500 stands for zero in the data rows.
Here are some points:
Array([373, 444, 407, 309, 398, 527, 546, 638, 620])
Array([437, 459, 445, 506, 449, 420, 501, 548, 446])
Array([399, 525, 387, 434, 397, 573, 563, 650, 530])
Array([565, 514, 486, 531, 503, 312, 420, 493, 484])
Array([373, 498, 425, 373, 372, 529, 537, 684, 535])
Array([578, 546, 599, 654, 777, 407, 294, 387, 489])
Array([598, 518, 567, 606, 646, 494, 464, 261, 554])
Array([621, 560, 562, 688, 700, 331, 312, 368, 436])
Array([413, 515, 465, 470, 537, 568, 499, 575, 485])
Array([474, 588, 517, 538, 435, 550, 570, 464, 469])
Array([409, 496, 480, 466, 513, 491, 400, 439, 574])
Array([626, 582, 715, 519, 558, 431, 360, 498, 592])
Array([520, 531, 552, 469, 461, 495, 458, 683, 532])
Array([444, 514, 562, 556, 677, 437, 361, 382, 474])
Array([479, 544, 493, 487, 486, 431, 438, 570, 509])
Array([564, 573, 690, 527, 535, 427, 407, 424, 644])
Array([472, 453, 420, 522, 512, 622, 556, 476, 518])
Array([683, 540, 564, 598, 655, 331, 420, 417, 369])
Here are 12 more points, each followed by its number:
Array([424, 442, 516, 386, 458, 518, 466, 577, 633]) 0
Array([446, 363, 471, 449, 288, 626, 617, 607, 427]) 1
Array([451, 463, 401, 446, 402, 668, 657, 534, 548]) 2
Array([593, 539, 790, 524, 572, 455, 385, 461, 593]) 3
Array([442, 493, 409, 469, 423, 502, 558, 550, 543]) 4
Array([428, 477, 398, 464, 507, 629, 567, 535, 414]) 5
Array([492, 470, 432, 479, 416, 486, 579, 617, 348]) 6
Array([467, 450, 581, 409, 384, 569, 559, 547, 578]) 7
Array([371, 439, 416, 372, 253, 494, 629, 730, 427]) 8
Array([426, 518, 482, 443, 571, 572, 485, 592, 568]) 9
Array([423, 466, 378, 383, 277, 441, 587, 665, 522]) 10
Array([253, 446, 460, 327, 362, 596, 533, 677, 584]) 11
Which two of these numbered points are nearest to each point below, ignoring the direction in which the first points spread most? Their numbers follow each, nearest first.
Array([523, 472, 446, 583, 532, 451, 553, 495, 294]) > 6 5
Array([391, 451, 414, 365, 294, 464, 604, 661, 527]) > 10 8
Array([516, 446, 444, 605, 495, 505, 582, 507, 288]) > 6 5
Array([488, 516, 483, 546, 481, 491, 499, 479, 542]) > 4 2
Array([615, 496, 589, 518, 527, 410, 469, 509, 497]) > 10 8
Array([419, 381, 449, 425, 271, 591, 685, 619, 420]) > 1 6
Array([659, 550, 559, 652, 719, 360, 351, 330, 479]) > 4 9
Array([597, 518, 565, 648, 584, 425, 429, 349, 477]) > 4 2
Array([388, 482, 360, 438, 472, 629, 603, 577, 458]) > 5 2
Array([703, 519, 711, 654, 599, 407, 357, 320, 498]) > 7 1
Array([546, 458, 575, 579, 649, 530, 484, 187, 514]) > 2 5
Here are 12 other points, each followed by its number:
Array([414, 490, 453, 356, 244, 606, 655, 650, 517]) 0
Array([611, 549, 524, 649, 678, 405, 415, 454, 374]) 1
Array([622, 470, 558, 582, 731, 441, 347, 300, 508]) 2
Array([533, 504, 510, 481, 438, 455, 529, 600, 453]) 3
Array([396, 423, 362, 365, 366, 605, 627, 580, 542]) 4
Array([545, 553, 583, 539, 654, 446, 362, 530, 547]) 5
Array([600, 534, 572, 637, 789, 494, 329, 330, 554]) 6
Array([398, 448, 408, 429, 392, 533, 622, 625, 520]) 7
Array([500, 494, 437, 469, 531, 574, 518, 460, 552]) 8
Array([471, 498, 485, 508, 533, 556, 663, 528, 512]) 9
Array([373, 481, 434, 382, 244, 438, 596, 713, 551]) 10
Array([630, 575, 721, 520, 574, 423, 347, 405, 632]) 11
The same question for these:
Array([402, 436, 424, 411, 446, 572, 603, 479, 484]) > 4 8
Array([593, 585, 590, 585, 658, 424, 345, 580, 470]) > 5 3
Array([419, 465, 399, 403, 439, 608, 566, 537, 572]) > 8 4
Array([493, 513, 436, 444, 385, 488, 560, 666, 510]) > 3 7
Array([409, 474, 530, 331, 365, 504, 461, 697, 711]) > 11 5
Array([504, 555, 452, 542, 454, 655, 630, 516, 380]) > 9 1
Array([465, 442, 443, 473, 412, 536, 593, 459, 487]) > 4 7
Array([364, 481, 406, 413, 375, 568, 586, 664, 531]) > 7 3
Array([642, 580, 514, 661, 675, 363, 395, 508, 352]) > 1 3
Array([634, 578, 688, 537, 693, 377, 207, 407, 704]) > 11 5
Array([418, 482, 443, 392, 431, 638, 558, 571, 552]) > 8 4
